In the data rows, 128 means zero.
Some points:
[105 141 169 150 110 138 136 116  88 125  65 165 128 124 181 183 145  96
 115 141 110  99  90 102 108 107 103 108 134 154 126 120]
[130 168 165 150 123 100 136 197  81 131  86 140 117 140 126 133 151 164
 118  88 114  95  90 129 160 141 176 118 143 122  90 121]
[150 174 153  84  99 129 217  98 149 156  98  81 181 107 133 157 146 139
 161  84 105 145 131  86 132 117 136  89  87 124  92 115]
[133 110 110 124  85 184 134 160 158 125 160 165 134 183 132 188 129 155
 154 154 126 100  78  94 111 123  96 180 129 154  90 116]
[130 128 157 120 112 188  96 138 113 130 160 160 118 147 132 117  48 120
 136 152 187 127  71 154  95 106 115  28  75 153 153 111]
[109 126  91 168  95 108 116  82  93 149 128  89 140  82 119  99 116  76
 134 118 121 109 196 132 154 139 107 137  83 152 103 119]
[106 162 115 190 127 152 138 171 155 105  75 152 107 156 121 132 117 164
 227 107 122 107 163 128 156  91 108  97 108 109 136 134]
[176 142 136 120 175 113 156 111 138 146  66 120 162  75  71  99 177 155
 111 126 204 197 120 119 106  91 113 184  75 165 152  97]
[166 121 118 102  93  90 128 138 118 142 145 135 201  82 121 101 134 138
  99  91 120 144 154  88 131  91  91 157  88 171 151 182]
[140 137 122 143 107  82 157 117  87 178 177 101 127 133 151 113  73 112
 103 136 107  88 139 137 143 100 122 147  88 132 100 124]
[197 157 124 136 151  84 130 122 152 158  84 106 135 137 151  92 120 118
  81 131 129 135 177  89 153  86  93 125 102 144 146 118]
[128  90 112 131 135 138  90 103 213 107 100  99  95 158 122 135  99 134
 135 123 151 187 138 119 101 143 184 162  98 103 152 171]
[111 103 119 175 117 137 154 152 152 145 141 192  90 131 130 133 124 123
  80 106 167 181 118 104 126 170 185 128 140  94 133 153]
[100 108 115  79 143  83 145  71 110 111 125 127 138 194 102  99 157 143
 122 121 139  91 127 107 121 169 101 108 162 133  72 138]
[128  76 167 109  72 115 132 138 196 120 167 109 135 176  75 159 179 134
 121 121 108 115  90 181 148 129 121 131 158 146 123 170]
[ 98 164 153 156 155 131  88 130 187 133  96 136 118 137  99 198 135 152
 101 147  92 101 129 131 164 156 137 146 168 113 198 133]
[109 156  87  93  92 181 124 152 128 138 144 172 123 121 164  90  52 160
 116  80 162 204 117  72 160 195 142 121  91 120 135 182]
[179 109  85 135 132 134 153  71 162 184 108 113 160 109 123 127 165  73
 203 179  81 145 139  88 198 201 197  48 162 166 163 105]
[119 116 158 115 120  70 153 128 161 121 186 114 160  38 173  87 122  90
 121 154 121 117  98 125 165  82 118 191 118  97 139  72]
[161 128 154 159  92 103 176  79 132 136  85 126 139  64  89 114  91 104
 105 122 133  93 142 146 141 116 121 143 121 133 152  82]
[105 120 105 116 114 167 110 162 142 114 155 152  99 148 153 152  57  99
  83 128  84 127 238 154 168 109 118  95 105 145 134  78]
[118 140 132 157 128 115 131 158 101 147  92 186 141 132 138 115 119 110
 161 106 164 111 147 156 166 112  87 148 176 102  93 139]
[120 162 141 115 138 185 114 137 101  93 190 131  58 129 135 168  86 101
 159  96 118 170 147 149 160  80  36 140 157 112 114 113]
[ 98 103 117 132 102 162 105 154  96 138  74 140 155 102 164 135 119 149
  99 111 104 176 117 163 199 120 121 119 168  93 126 136]
[126 136 171 160 145 124 129 134  99 128 138 108 131 114 200 115 117 121
 131 114 111  80 107  85 130 122 116 177  96 152 132 134]
[ 94 122 104 110 113 136 183  60 113 103 102 111 170 165 103 118 176 143
 137 178 137  89 127 165  90 153 123 151 108 115 134 161]
[152 110 156  93  98 104  93  78 167 116 146 105  65 170 115 139 128 185
 107 142 147  73 134  99 123 125 108 135 138 106  99 159]
[111 124 162  69 163 166  94 119 136 180  80 113 107 150  96 180 122 147
 150 144  99 128 100 176 147 118 105 175 129  83 118 130]
[105 149 162 154 130 155 145 157 138 129 101 146 101 104 175 105 126 101
  88 204 185 163 161  88 112 113 193 128 167 112  95 199]
[ 59 126 133  58 135 108 156 130 124 107  88  67 127 154  79  69 138 113
 152 148 136 140 134  73  60 142 108  98 158 106 152 184]
[103 169 111 146  96 178 107 173 124  94 120 138 112  99 129  91 159 137
  99 135 107  90  97  92 145 131 129 129 144 132 122 121]
[152 135  92 153 144 113 116  98 110 101 133 159 117 128 188 106 182 129
 173 133 130 145  90  81 125  70 129  85  95 109 115 105]
[ 98 139 117 148 153 114 130 100 125  79  77  69 158 213  89  71  86  99
 130 133  98 149 154 188 179  86 145 161 115 128 105  97]
[154  72 127 145 156  83 118 175 140 150 137 154 146 156 179  89  86  73
 168  95 131  92 145 123 123 141  86 119  90 119 146 108]
[ 46 116 111 108 174 121 142  93 153 170 139 119 110 173  88 157 137 153
  94  96 165 158  95 100 105 124 150 137 131 129 143 118]
[224  92  77 167 230 183 240 136  93  33 122 141 171 120 159 110 120 149
 100 163 108 130 101 147  90 191  90 154 163 119 152 153]
[131 102  95 110 186 125 124  95  98  86  90  58 188 160 121 123  96 147
 109 177  98 103 115 141 159  72 124 112 157 119 125 171]
[ 85 116 119 126 136 155 106 133 104  87 105 187 101 103 136 130 189 133
 150  96 120 108 170 114 169  94 112 111 102 149 170 129]
[169 153 132 145 142 167 119 145 123 142 188 165  89 153 134 154 135 155
 114  66 139 100 157 107 100 141 195 173 182 101 137 203]
[110 119  95  95 116 107 133 125 134 108 145 103 112 154  90 202 132 103
 127 145 194 150 147  76 122 144 169 177 174 112 128 116]
[133 119 157  82 140 113 125  88 141 111 184 128 148 172 108 141  63  96
 117 151 180 196 140 104 111 136 169 160 157  86 127 133]
[ 99  89 135 120 151  84 108  52 138 115 193 118 128 143 100 164 141 178
 102 169  94  98 137 166 134 138 123 110 122 127 141 181]
[106 112 125 100 108 103 119 111 165  68 185  84 181 124 110 188 126 142
 109 138 145 105 152  71 109 149 140 107 171 114 121 165]
[120 152 178 157 181 205 119 157 117 156 165 122  81 109 117 140 153 114
 120 189 123 144 111  93 114 164 146 149 126  96  98 159]
[145 176 138 117 136 115  73 116 205 107  90 127  83 143  88 161 150 116
 160 152 128 113  93  82  92 133  85 141 144 146 168 168]
[110 148 143 102 131  83 136  39 134  67 100 146 151 147  83  87 112 140
  75 139 101  89 104 111 119 150 105 123 153  99 113 105]
[185 116 113 112 137 203 140  66 136 183 176  52 166  82  80 132 170  87
 146  76 138 169 148 108 123 122 109  90 179 170 102 105]
[149 130 144 182  94 127  88 128 112 133 160 151 171 134 132  80 158 102
 141  84 174 119 122 157 181 148 119  84 105  65 128 104]
[144 158 154 127  97  85 189 118 130 154 169 151 135 104 128  75 115 166
 209 176  85 180 125 104  92 129 207  88 145 100 171  78]
[126 111 134 128 111 202  94 143 129  83 177 167 110 125  77 131 134 137
 138  96  96  78 120  88  64 105 172 103  97 112  93 109]
[127 115 144 157 130 189  75 142 180 117 180 146 123 158 132 105 156 119
 132 136  93 133  94  92 123 147 149 150 133 172  85 136]
[149 121 141 144  94 150 118 132  99 104  76 124  93  95 169 129 175 120
 121 113  98 130 114 166 161 134 132 148 136 109 129 122]
[183 148 131  96 127 147 179  70 162 181 135  94 155  70  84 146 151 167
 160  71 123 165 156 137 152 142 134  98 114 157 112  96]
[196 156 170  97 142 142 174  92 150 183  83 104 157 127 128 105  93  98
  99 121 108  77 171 130 132 100 120 147  95 170 125 115]
[117 100 136 164 129 126 103 160  82 140 138  87 127 115 135  90 110 196
 141 145 146 173 126 119  90  77 198  85 106 171 111  82]
[176 110 120 140 143  70 156 129  85 179 165 121 143 132 132 128 159 169
 116 110 148 124 110 107 149 118 161 112  66  91 117 127]
[116  99 143  96 137 107 110 127 182  88 133 150 144 174  74 149 135 159
 160 159 128 150 130 176 194 150  81 152 131 117  88 119]
[119 166 116 119 112 196 108 148 137 115 174 120 121 185 165 150  90 125
 166 125 185 146  75 183 102  83 147  67  96 152 181  55]
[ 47 104 101 122 134 172 152 125 201 109  94 116 113 126 141 180  63 101
  98  80 202 103  91 171 125 150 161 121  59 204 110 114]
[131  89 137 144 104 146 100 106 127 105  52 157 118 115 193  92 129 154
 150  70  79 127 141 131  57 107 169 134 138 109 161 122]
[127 164  94  82 166  86 100 116 138 128 168  70 139 148 111 135 162 194
 143 168 109 113 115 175 135 151 118 147 123 119 184 172]
[ 91 120 155  78 138 105  94 100 135 124 194 121 169 169  96 154 157 122
 118 153  96 113 109 164 131 193 104 143 108 136 197 126]
[100 153 100 159 156 181  62 118 159 122 186 144 112  67 143 130 140 165
 106 174 155  83 136 128 122 181  81 153 145 102 149 112]
[108 101 104  74 116 128  84 100 174 173  82 126  73 133 115 149 140 149
 119 126 113 135  93 159 118 120  99 132 148  90  77 116]
[124 177  86 180 128 112 135 114  61 146 171 159 158 111 144 120 111 157
  90 138 144 190  78 115 100 148 134 170  96 132  94 121]
[120  84 125 164 137  85 114 147  85 125  98 114  99 104 154 142 128 167
 157  82 104 135  99  77 133 127 138 102 117 122 104  81]
[133 136 101 121 126 114 139 137  98 123  96 138  35 107 182 135 155 129
 118  97  82 121  80 150 141 162 133 130 126 142 116 125]
[110 104 114 164 139  77 165 156 144 140 201 118 122  58 115 102  86  71
 132 110  97 121 111 160 150  99  91 115  96 123  75 180]
[165 133  87 124 112 135 110 152  67 119 106 141 155 103 152 144 136  90
 123  98 126  98 103 186 103  89 145 124 144  86 148 152]
[136 117 119 148 133 129 118 123  82 129  92 168  95  88 135 138 128  89
 216 143 147 120 156 167 146  89 112  96 120 101 118 149]
[140 109  85 105 114 120 174 117  94  83 112  40 112 164 116  42 162 132
 111 142 154  94 116 158 119 194 102 143 163 122 151 147]
[113 147 143 135 164  68 120  98 105  64  70  67 176 168 105 121 127 106
 110 124 186 188  99  99 100 165 128 128 168 147 123 140]
[120 131 122  57 132 142  99  89 124  98  98 178 109 153  92 138  52  78
 160 167 178 148 158 143 160 163 219 178 122 176 119 140]
[159  98 116 143 134 106 152 138  75 161 147 136 120 109  62  75 132  87
 115 166  94 152 106  70 161 101 107 184  86 175 150 120]
[113 116 192 131 127 146 136 181 105 151 100 124 135  89 157 101 113 181
 111 133 107 100 122 130 151 168 102 129 187 130 110 108]
[138 157 153 159 129 125 118 176 114 139  85 134 111 141 176 145 153 166
  91 166 117 147 106 151 133 138  97  91 130 113 110 175]
[198 136  97 153  73  95 162 156 125 161  65  88 134 107  71 140 129  74
  71 195 108 114 142 127 138  98 125 121 117 148 182 100]
[131 140 147 171 117  95 162 160 140 106 168 134 140 107 143 103 137 100
 141  93 152 123 157 205 136  88 122 118 132  90 121 146]
[ 98 117 127 148 186 141 121 190 103 160  80 158 143 119 114 104 125 124
 140 105 116  60 133 135 120 123 133 135 168 131 130 116]
[103 143 104 143 111 154 126 156 143 137 184 138  93 154 180 164 154 123
 119 171  91 125 165 135  68 175 151 183 153 144 138 128]
[101 167 122 157 105 149  87 143 148 183 109 175 129 124 140  75 147 125
 114 100  77 118  98 191  98 160 129 143 169 130 104 165]
[119 112  91 150  92 143 120 170 113 147  65 125 151 112 180 130 133 190
 121 152 151  93 116  91 146 111 133 173 133 133 145 133]
These points spread out most along one direction. Take the direction at right angles to it along which they spread out most. Go by this last direction. How far along it is each point below, from 0 to 99? 50 is the average, and the first point above lies past it. One standard deviation of the points above along it is 16.
[105 124 126  83 150 167 139 166 165 116 163 180  92 158 174 124 221 114
  94 106 137 160 188 108 104  80 115 115  70 173 109  76] 63
[115  75 179 157  73 167 124 140  90 160 113 149 122 130 174 150 120 165
 134 200 166 179 170  99  79 186  60 156 152 146 152 144] 65
[122 137 176 156 131 103 151 153  63 132 181  91  96 126 140 107 113  67
 184  98 133  78 175 123 145 196 117  95  52 103 160 112] 43
[107  69 125  90 133 149 119 147 142 123 108 169  76 130  87 167 125 150
 108  94 115 145 109  98  86 110 167 100 122  89 181 108] 67
[139 111 144 108 180 145  99 162 110 126 163 187 100 128 142 173 141  91
  91 138 137 122 126 169 180 104 108 112 156 140 127 116] 67
[130 122 152  94 133 114  56 146 150 112  55 100 107 129 125 191  71  93
 117 110 167 182 141 140  88 191 161 119  95 176  95 144] 59
[121 149 119 168 136  75 113 154  89 153 172 124 161 128 127 126 155 110
 123  87 114 182 182  89  61 103 100 126 129 142 112  71] 40
[144 129 143 120 100 104 114 138 100 129 145 155 149  96 173  95 133  82
 112 112 146 120 117 165 163 101 113 148 151 124 147 123] 46
[110 169 102  86 104 117 120  81 163 114 183  83 102 196 122 142 113 111
 103  78  92 140 122 143 170  71 112 145 176 115 152 122] 49
[165 131 107 156 135 144 178  90 168 178  89 100 201 115 104 156 120  99
 143  88  96 114 158 105 123 134  90  85  85 101 100 109] 23
[132 159  92  39 125 108 107 142 165  98 126 130 125 121 102 166 141 129
 121 180 105  97 161 143  87 164 147 127 125  80  60 112] 55
[160 138  92 149 111  53 151 124 139 164 177 144 125  76 144  95  71 182
 190 161 200 113 123 176  71 121 146  64 206 228 144 125] 41
[142 127 170 150 129  84 139 145  86  89 180 124 157 105 127 119 153 169
 164  93 101 181 138 137  92  95 182 108 105 178 132 119] 41
